In the data rows, the value 128 means zero.
Here is a table of points, one per row:
[127 59 116 117 104 134 117 135 147 67 114 136 110 117 143 94 170 147 109 74 90 137 118 101 124 142 180 207 186
 72 118 228 104 130 84 146 158]
[167 155 132 195 124 255 146 106 91 172 104 131 133 114 88 172 116 129 53 110 172 99 183 110 137 145 106 82 139
 141 147 162 94 171 125 88 122]
[129 111 57 106 141 127 192 179 186 154 141 156 88 110 117 69 142 127 139 141 150 99 117 162 57 121 91 101 160
 152 126 120 113 120 173 132 135]
[85 162 108 80 132 153 89 138 60 169 142 57 85 136 146 162 87 135 165 168 109 142 143 112 118 172 90 127 139
 103 114 156 155 97 144 140 160]
[112 125 135 161 108 112 143 118 67 129 124 139 123 143 139 189 96 121 65 100 150 71 160 49 124 110 138 93 108
 122 128 171 153 110 145 230 141]
[152 178 102 199 155 89 40 204 186 121 136 166 129 120 119 88 131 146 147 130 99 132 102 97 147 106 106 102 120
 151 123 105 96 103 119 101 148]
[152 76 53 96 121 37 119 87 92 141 108 164 100 147 151 238 120 134 126 195 164 149 133 140 143 157 133 132 102
 160 179 146 110 144 98 146 98]
[99 87 128 153 117 106 148 127 105 128 102 142 141 142 182 123 57 170 104 95 131 164 113 145 134 154 148 60 156
 175 173 157 111 89 192 116 143]
[142 103 156 146 189 174 106 118 130 124 160 154 128 154 195 97 163 135 139 127 144 156 175 89 98 117 144 68 161
 95 146 147 106 92 144 200 83]
[69 189 82 120 142 217 134 145 137 72 129 105 117 152 124 121 145 138 219 104 114 168 92 111 147 127 129 122 149
 94 155 145 135 114 104 106 126]
[146 145 135 113 106 169 132 120 65 98 113 185 113 139 137 89 185 149 100 135 95 129 81 113 136 70 142 127 186
 134 139 101 131 109 103 116 166]
[45 157 137 142 162 149 140 136 143 0 105 156 108 156 114 120 154 167 192 120 130 171 111 124 123 106 161 120 151
 114 147 72 130 80 122 149 137]
[99 159 138 113 168 77 106 145 131 133 137 109 168 79 108 143 142 140 166 112 121 130 191 88 152 100 136 185 160
 140 150 90 116 200 161 131 155]
[145 119 164 136 113 113 117 106 119 151 94 143 104 112 115 129 120 118 100 120 90 115 148 121 154 142 120 95 107
 188 176 121 178 168 146 96 101]
[189 163 117 183 116 140 175 126 80 106 118 121 149 135 138 141 124 110 134 164 95 123 104 155 138 178 111 176 143
 148 141 137 140 154 162 207 149]
[153 119 129 159 124 99 162 126 115 149 121 98 160 70 133 111 94 120 118 192 131 166 145 136 137 74 133 90 181
 120 118 100 183 163 80 128 154]
[100 120 120 104 144 131 123 108 160 120 141 121 150 157 111 112 53 113 136 127 123 138 134 96 141 118 72 141 156
 116 121 114 87 141 125 122 151]
[160 182 150 132 125 90 145 110 164 171 64 71 160 136 163 161 131 102 123 156 149 110 164 159 161 162 169 129 194
 163 69 134 132 122 165 85 94]
[91 94 140 137 117 170 121 114 144 126 116 118 132 124 155 123 189 27 187 120 167 127 117 53 125 113 109 108 134
 116 101 100 97 134 214 153 173]
[109 145 122 79 150 140 101 118 86 98 142 136 119 243 131 123 99 137 93 109 115 101 121 114 139 89 177 85 132
 121 107 103 82 224 136 104 146]
[149 118 140 116 147 123 125 117 126 123 120 131 111 120 145 73 131 114 112 0 159 120 178 255 138 120 121 125 98
 112 149 115 236 144 107 160 129]
[143 132 141 125 161 126 129 144 127 124 111 95 154 143 95 159 2 63 133 152 133 104 122 151 140 127 175 112 105
 126 128 142 122 156 106 121 135]
[119 114 141 165 32 120 164 66 162 140 154 143 158 165 160 113 99 120 154 161 122 84 131 164 129 164 133 101 108
 139 136 124 103 164 73 140 103]
[123 147 173 111 55 152 98 134 110 170 122 132 66 138 132 110 169 131 136 138 94 112 83 137 150 151 140 107 132
 82 60 108 89 132 121 112 188]
[140 30 164 160 157 102 148 116 109 146 100 110 152 163 130 118 104 145 177 160 102 96 155 171 150 184 77 162 140
 94 85 120 153 130 158 83 114]
[152 122 73 57 116 189 106 125 192 115 119 112 119 129 80 142 143 120 115 155 164 127 97 134 128 149 93 127 98
 105 216 99 138 124 182 175 154]
[136 134 156 122 107 92 168 126 143 179 99 207 137 97 123 151 107 141 104 141 165 82 150 120 206 94 152 204 133
 136 144 144 169 123 144 128 97]
[161 156 100 117 125 115 179 158 63 93 128 111 215 142 196 101 169 188 157 138 130 117 121 105 122 125 116 149 80
 116 80 141 162 159 138 150 133]
[140 149 143 137 110 26 149 93 120 124 126 96 130 96 129 127 166 122 110 139 123 172 164 134 149 162 111 88 79
 96 134 138 131 126 95 152 108]
[136 120 104 66 51 155 80 124 102 109 155 135 130 80 97 107 147 104 135 121 107 107 154 120 119 114 146 142 105
 110 136 81 74 67 126 126 24]
[134 101 105 132 179 147 205 118 160 154 134 147 106 141 169 122 159 65 126 137 59 126 115 91 143 96 200 168 91
 153 110 100 110 108 80 137 170]
[119 171 138 154 98 125 156 142 157 142 140 112 122 151 143 167 147 116 140 35 159 231 100 95 130 133 111 133 140
 108 142 88 175 124 115 69 156]
[130 125 184 154 127 125 145 145 112 150 143 80 132 129 154 118 104 177 98 158 146 163 64 153 133 149 159 135 111
 99 185 149 135 127 153 129 91]
[95 122 76 121 154 131 113 175 133 110 66 107 138 134 173 126 153 63 110 159 91 134 88 112 132 125 125 126 124
 30 118 126 137 77 139 111 137]
[100 145 95 142 156 157 82 87 142 131 143 131 128 96 169 123 172 139 121 96 121 116 79 117 151 116 91 119 138
 108 145 127 96 110 62 120 146]
[152 98 178 127 80 112 127 97 176 120 131 124 195 108 172 148 149 129 109 199 138 133 150 150 173 144 129 132 91
 98 149 153 142 150 116 83 141]
[159 139 125 97 80 77 112 132 124 135 118 143 118 126 127 48 73 127 85 166 234 131 164 96 134 143 150 153 94
 121 131 166 98 106 145 115 148]
[103 108 147 122 130 130 151 125 134 132 67 115 210 108 72 151 122 165 109 35 97 89 93 177 128 89 124 125 97
 122 119 120 117 74 130 161 149]
[96 130 69 117 128 176 103 145 172 222 165 147 148 134 97 118 150 173 184 117 130 212 71 119 135 83 209 128 135
 98 68 146 111 114 124 140 86]
[138 147 117 162 158 155 103 120 90 155 76 116 104 107 76 103 98 131 89 151 136 82 133 136 133 171 135 159 139
 124 90 100 174 160 103 122 70]
[104 125 108 126 148 127 123 112 148 118 151 130 85 102 117 125 143 178 162 144 134 112 123 82 112 76 136 137 37
 121 73 72 110 85 143 72 158]
[168 130 145 133 132 124 133 120 136 126 95 140 152 130 131 137 103 117 114 146 127 114 150 112 0 137 138 142 114
 156 141 154 169 190 109 106 93]
[96 128 118 143 97 135 4 151 123 138 163 68 152 182 85 144 164 100 126 148 111 140 142 179 132 55 92 173 190
 166 118 96 163 116 121 103 139]
[129 146 101 115 148 38 104 107 127 134 118 182 112 148 98 112 194 174 166 106 100 91 120 127 126 125 139 120 157
 136 182 115 117 139 99 104 177]
[165 96 104 129 135 162 141 148 148 98 137 130 108 140 103 139 125 191 145 132 100 138 253 117 138 105 120 109 118
 118 133 116 126 119 101 124 148]
[132 160 117 89 193 167 136 160 103 129 254 175 132 94 152 194 159 110 156 99 127 113 99 154 122 144 130 138 110
 122 136 78 79 89 150 71 113]
[152 113 164 159 187 120 135 103 132 174 142 76 118 151 144 72 137 125 127 131 144 135 107 142 121 177 116 120 120
 184 123 68 123 109 131 163 94]
[128 127 164 149 120 127 141 97 136 96 91 119 118 69 146 160 99 112 161 182 83 136 123 141 161 116 122 111 97
 141 122 155 175 126 159 155 122]
[183 103 215 115 131 81 154 174 149 122 123 144 117 224 61 166 127 89 105 147 166 109 88 132 147 121 132 117 75
 126 142 240 146 104 103 116 100]
[156 166 129 121 152 121 143 163 115 111 175 128 122 103 88 147 114 112 141 130 179 125 123 140 126 136 107 135 150
 82 102 112 109 115 118 182 159]
[141 194 144 134 142 109 182 118 106 158 126 87 122 130 133 42 98 134 99 106 111 170 154 159 153 134 79 141 65
 101 177 149 101 163 124 182 71]
[95 103 106 158 131 135 133 123 153 83 134 68 120 130 135 178 139 139 14 139 116 163 144 154 141 117 116 249 108
 202 94 121 106 119 144 105 134]
[83 144 131 117 112 93 126 76 114 153 172 220 130 141 88 169 160 142 68 155 119 184 141 186 45 161 138 131 147
 102 119 120 134 116 147 147 159]
[150 81 138 143 99 86 150 143 124 164 156 104 159 97 102 118 102 107 99 130 74 102 144 78 146 160 99 99 124
 131 121 155 119 145 187 124 95]
[100 106 162 164 108 92 134 206 111 132 138 113 138 91 190 159 106 148 92 114 153 78 103 171 140 147 132 69 137
 125 155 114 115 186 120 128 86]
[108 33 115 115 125 124 167 121 69 130 144 70 117 108 59 89 147 121 179 144 182 126 141 111 139 114 146 124 128
 187 174 158 122 119 122 98 137]
[84 168 69 147 156 118 115 113 187 94 142 136 70 120 99 115 149 137 131 106 134 90 93 118 126 115 114 117 169
 88 93 147 157 105 161 96 96]
[133 160 142 95 125 187 58 167 143 94 163 152 112 123 145 89 98 116 140 116 124 115 115 134 128 175 159 136 125
 246 102 164 161 160 128 156 127]
[102 132 154 9 154 158 142 102 136 129 86 123 147 102 118 121 127 116 114 125 137 122 146 160 130 119 110 77 153
 203 105 151 151 132 66 108 101]
[80 142 182 130 100 161 133 136 129 143 127 207 126 97 138 137 105 95 192 94 128 146 127 120 143 110 94 179 93
 118 95 118 83 158 94 130 144]
[224 93 110 148 105 122 57 115 155 83 143 134 56 133 130 161 129 148 162 63 108 136 110 67 127 121 99 138 188
 152 98 108 113 72 125 109 136]
Along one direction, these points spread out more than along any other. How far along it is each point below, from 0 to 99? 50 is the average, and the first point above lies past it. One standard deviation of the points above along it is 16.
[83 144 131 117 112 93 126 76 114 153 172 220 130 141 88 169 160 142 68 155 119 184 141 186 45 161 138 131 147
 102 119 120 134 116 147 147 159] 51
[96 130 69 117 128 176 103 145 172 222 165 147 148 134 97 118 150 173 184 117 130 212 71 119 135 83 209 128 135
 98 68 146 111 114 124 140 86] 78
[136 134 156 122 107 92 168 126 143 179 99 207 137 97 123 151 107 141 104 141 165 82 150 120 206 94 152 204 133
 136 144 144 169 123 144 128 97] 31
[45 157 137 142 162 149 140 136 143 0 105 156 108 156 114 120 154 167 192 120 130 171 111 124 123 106 161 120 151
 114 147 72 130 80 122 149 137] 83
[141 194 144 134 142 109 182 118 106 158 126 87 122 130 133 42 98 134 99 106 111 170 154 159 153 134 79 141 65
 101 177 149 101 163 124 182 71] 30
[69 189 82 120 142 217 134 145 137 72 129 105 117 152 124 121 145 138 219 104 114 168 92 111 147 127 129 122 149
 94 155 145 135 114 104 106 126] 83
[136 120 104 66 51 155 80 124 102 109 155 135 130 80 97 107 147 104 135 121 107 107 154 120 119 114 146 142 105
 110 136 81 74 67 126 126 24] 61
[138 147 117 162 158 155 103 120 90 155 76 116 104 107 76 103 98 131 89 151 136 82 133 136 133 171 135 159 139
 124 90 100 174 160 103 122 70] 37
[85 162 108 80 132 153 89 138 60 169 142 57 85 136 146 162 87 135 165 168 109 142 143 112 118 172 90 127 139
 103 114 156 155 97 144 140 160] 54
[160 182 150 132 125 90 145 110 164 171 64 71 160 136 163 161 131 102 123 156 149 110 164 159 161 162 169 129 194
 163 69 134 132 122 165 85 94] 30
[165 96 104 129 135 162 141 148 148 98 137 130 108 140 103 139 125 191 145 132 100 138 253 117 138 105 120 109 118
 118 133 116 126 119 101 124 148] 54
